In the rows, zero is written as 128.
R: a few groups of rows, each row roughly a mix of its group's hidden directions; some rows fit no group
R (129 x 13)
[[122 111 108 158  76  63 130 138 100 103  99 122 138]
 [156 127 199 139 126 101 169 117 132 125 174 117 109]
 [113  80 116  93  82  78 116 135 150  98 107 138 152]
 [ 67  94 116 134 118 120  94  83 146 109 131 156 162]
 [116 107  91 174  88  80 113 129  84 114 113 108 137]
 [184 153  94  85 118 134 112 135  76 120 100 117 117]
 [ 83  80 141 170  80 117 116 151 155 140 136 152 141]
 [172 147  92  87 161 106 148  90 124 121 106 166 146]
 [131  70 149 140 115  90 132  75 168 136 107 134 154]
 [142 147  98  82 139 175 118 145  63 122 108 135 130]
 [165  98 113 170 135  70 168  93 127 137 111 135 130]
 [ 77 100 101 105 132 139 118 109  94 113 109 176 170]
 [189 130 112 102 144 138 182 154 139 174 120 137 121]
 [129 106  76 128  87  70 125 114 112 109 106 160 149]
 [191 105 152  85 135  99 151 121 142  93 115 162 130]
 [104  85 159 133 126 119 144  92 193 159 156 135 134]
 [ 88 102 125 173 100  69 129 122 168 136 114 124 153]
 [128  96 121 115 102 170  93  91 127 142 119  81 175]
 [ 70 113 103 147 119 122 135 107 182 155 148 152 162]
 [180 150 159  73 164 165 140 122 154 135 131 115 133]
 [111 159  97 121 171 122  99 111 189 144 143 153 161]
 [103 120  97 133 118  89 141 107 110 107 163 198 146]
 [153 139 100 117 144  95 154  90 187 150 146 162 150]
 [103 156  82 137 145  96  98 101  94  72 126 121 116]
 [ 76 123 126 166 100 123  89 140  66 109 122 127 116]
 [154 151 123 105 104 148 131 173  60 118 121 152  99]
 [155 160 146 108 138 158 113 165  78 117 141  87  89]
 [101  67 141 177 100  89 133  96 137 151 127 137 136]
 [ 98 128 164 152 103 145 112 193 101 109 105  99 108]
 [ 75  88 137 177  92 144 124 107 143 161 137  99 131]
 [ 90  72 144 139  82 149 100 106  95 147 126 132 157]
 [149 129 155 175 140  71 164  90 133 106 159 132 117]
 [183 163 103 137 131  76 140 149 104 101 101 111 105]
 [145  99 158 165 136  97 122 122  81  94  84 121  93]
 [ 97  96 112 138  81 122 119 178  85 105 111 160 112]
 [200 139  98 100 146  96 173 127 148 137 115 136 128]
 [ 96 113 189 129 142 185 124 151 161 157 120 131 120]
 [130 146 111 130 118 177 120 164  56 126 116 142  96]
 [156 108 127  77 103 156  88 174 121 104 147 156 108]
 [117 130  78 134  98 107  94 150 118 102  86 163 169]
 [ 61 109  89 120 109 137  85 128  92 119 117 155 135]
 [184 131 149  77 162 140 157 125 100 103 107 149 108]
 [113 111 154 102 141 183 127 136 193 163 125 133 148]
 [139 126 145 118 153  82 143 110 203 120 149 144 158]
 [130 152  90  97 130 122 131 169 164 118 108 194 120]
 [142  75 113  89 108 150 146  87 152 142 140 176 140]
 [103  82 102 141 114  93 111  72 138 114 110 151 166]
 [159 133 153 105 140 178 119 147  75 123  75 121 133]
 [103  83 115 149 113  89 111  59 109 111 127 128 147]
 [141 165 164 100 108 178 131 175 106 162 113 132 106]
 [125  79 123 151 101 116 137 103 175 136 126 188 154]
 [162 170  71 109 166 108 122  90 121 121 106 112 147]
 [185 162 120 102 158 140 175 117 147 136 171 117 128]
 [ 84  90 146 151 115  94  99  74 132  96 119 144 148]
 [165 155 108 102 167 133 128  83  83 116 115  84 129]
 [105 165 139 123 153 190 132 138  75 141 111 102 108]
 [162 175 147  93 171 147 140 133 172 140 122  94 105]
 [104 175 132 109 171 112 160  89 154 146  84 117 142]
 [168 122 150 157 114 113 140 164  88 149  85  93  93]
 [164 186 110 100 170 135 145 126  80 110 125 115 109]
 [ 69 101  88 165  88 100 120 124 139 135 126 156 150]
 [152 147 135  77 150 184 117 131 165 148  99 108 103]
 [159 158 104 135 128  76 145 113  61 108 138 134 144]
 [ 77 135 122 109 126 188  85 172 131 139 106 126 128]
 [ 79 113  80 160 111  86 119 130 128 118 129 180 141]
 [106  87 136 132 127 118 143 121 204 162 124 162 146]
 [148 178 125 138 135 127 140 173  61 108 132 120  98]
 [113 166 129 118 140 192 129 177  92 134 120 137  95]
 [185 101 180 107 129 140 162 101 100 151 126 106 120]
 [ 62 124 155 169 128 148 131 153 146 145 106  86 107]
 [113  96 175 101 150 176 130 123 183 141 155 133 122]
 [172 192 155  96 155 135 155 147 108 131 131 109 102]
 [150 162 135  91 175 183 123 144 161 134 127 104  99]
 [182 151 138 112 136  65 122 150 155  92 154 132 136]
 [149 161 122 175 129  63 150  95 113 136 144 104 148]
 [ 81 105 125 129 128 132 126 119 200 143 146 169 157]
 [184 150  95  98 162 138 129  81 127 116 110 102 101]
 [ 86 141  98 147 107  68 113 134 103 104 156 135  89]
 [151 178 113 107 138 159 121 178  76 123 119 113 102]
 [118  98 116 109 102  99  63 157 134  98 167 126 107]
 [133  75 159 129 118 129 166  97 179 134 112 165 151]
 [146 194 134  89 161 150 143 138 100 139  96  98 113]
 [124 156 129  90 159 165 105 130 191 153 155 123 152]
 [143  65 149 118 102 131 114  63 136 141 139 130 157]
 [ 98 139  96 172 104  96 106 155  69 111 117 120 110]
 [143 120 179 133 144 144 178 100 173 152 167 111 131]
 [155 142  91 122 127  86 136 135  59  85 136 143 127]
 [185 149 167 109 139 150 151 142 119 146 135  75  97]
 [ 96 131  81 156 125  69 117 127 147 115 131 176 152]
 [ 70  94 108 161  98 109  87 113 140 117 110 146 159]
 [107  82 114 162 104  93 130  87  82 109 141 149 153]
 [ 98  62 107 127  83 125  95 150 150 117 109 156 136]
 [131  78  88 101 136 114 120  70 147  96 107 154 134]
 [151 142 122  60 183 161 147 102 121 128 111 145 125]
 [141 181 109 148 133  96 119 156 161 151 104  72 132]
 [128 107 181 153 170 164 135  93 163 152 153 119 108]
 [116  94 123 147 108 102 129 172 186 147 129 163  91]
 [130 110  95  70 145 155 135  91 152 141 121 179 148]
 [ 92  90 187 149 103 174 131 135 140 155 150 142 121]
 [103  98 191 155 119 108 155 126 172 127 131  87 135]
 [186 106 176  95 135 166 124 103 141 137 119  92 118]
 [ 80  87 138 178  96 106 131  98  93 134 131 132 155]
 [ 81 104 177 179 102 109 126 121 135 138 170 125 110]
 [173 137 176 104 157 160 141 107 174 148 141 100 136]
 [188 159 160 111 148 131 114 165  99  96 102 111 107]
 [149 191 126  99 169 118 162 162 130 108 137 157 105]
 [128 138 163 182 127  77 122 151 122 108 158  86 105]
 [118 105  97 109  88 103 107 122  74 124  96 151 173]
 [146 111  83 103 119 175  88 102  92 143  97 154 121]
 [177  84  98 123 130 130  93 103 179 114 163 128 132]
 [112 121  96 110 119 137 139  83 183 169 151 137 170]
 [155 177 136 165 127  64 148 142 135 140 157 109 146]
 [154 127  73  81 105 111 134 166 100 159 106 125 102]
 [118  85 119 147  99  73 129 102 174 126 130 162 157]
 [123 135  80 146 124  53 130 129 161 114 117 151 156]
 [105 156 151 116 138 166 160 123  55 130 120 158 114]
 [ 91 134 163 177 109 108 158 117  67 140 143 130 141]
 [ 76 167 139 143 126 149 159 124  79 123 139 100  86]
 [124 153  81 112 175 171 106 131 104 113  80 113 127]
 [ 84 129  97 173 107 110  97 131  80  95 122 154 145]
 [ 83 131 137 173 103 148  92 148 122 150 147  72 114]
 [135 108  53 134 106  76 138 132 140 145 108 152 142]
 [143 158 150 150 130  96 173 158 145 138 183 141  90]
 [120  87  95 120 106 166 125  93 138 173 153 107 171]
 [145 185 130 140 138  94 137 177  86 100 144 107 110]
 [101 114 102 127 106  87 117 109 193 139 135 135 177]
 [155 142 142 142 132 139 134 129  47 123 128  86  94]
 [ 79  82 176 163 118 121 111  80 124 126 140 118 124]
 [102 156 112 107 114 145 136 167 160 153 198 138 117]]

one row of each group, then the others: which group is each in?
[158 166 141 100 167 144 128 163  77 100 121 125  92]
E
[103 158 125 138  98  88 107 129 108  72 171 161 139]
H
[173 172 132  94 145 157 133 160 109 122 116 100  79]
M

[132 123  87 113 145  86 125  88 172 128 131 176 162]
E
[126 151  93 173  96 104 107 138  67  99 141 109 133]
H
[ 77 124  73 133 161 130 105  98 138 123  91 113 162]
M
[129 147 126 164 125  74 165 135 112 126 182 138  86]
H
[ 79 131 176 161 106 157 107 154  91 129 158 120 107]
H
[135 137 103 160  90  68 124 144  79 103 103 112 128]
E
[ 79 137 129 163 119 103 101 176 177 117 140 150 150]
E
[ 81  97 146 107 130 181 103 115 175 150 125 135 157]
H
[129 131 137 109 112 184 127 129  82 158 176  86 117]
H
[127 123 110 107 153 165  99  76 132 148  94  76 148]
M
[177 122 149 116 123 110 174 151 174 149 124 174 146]
H
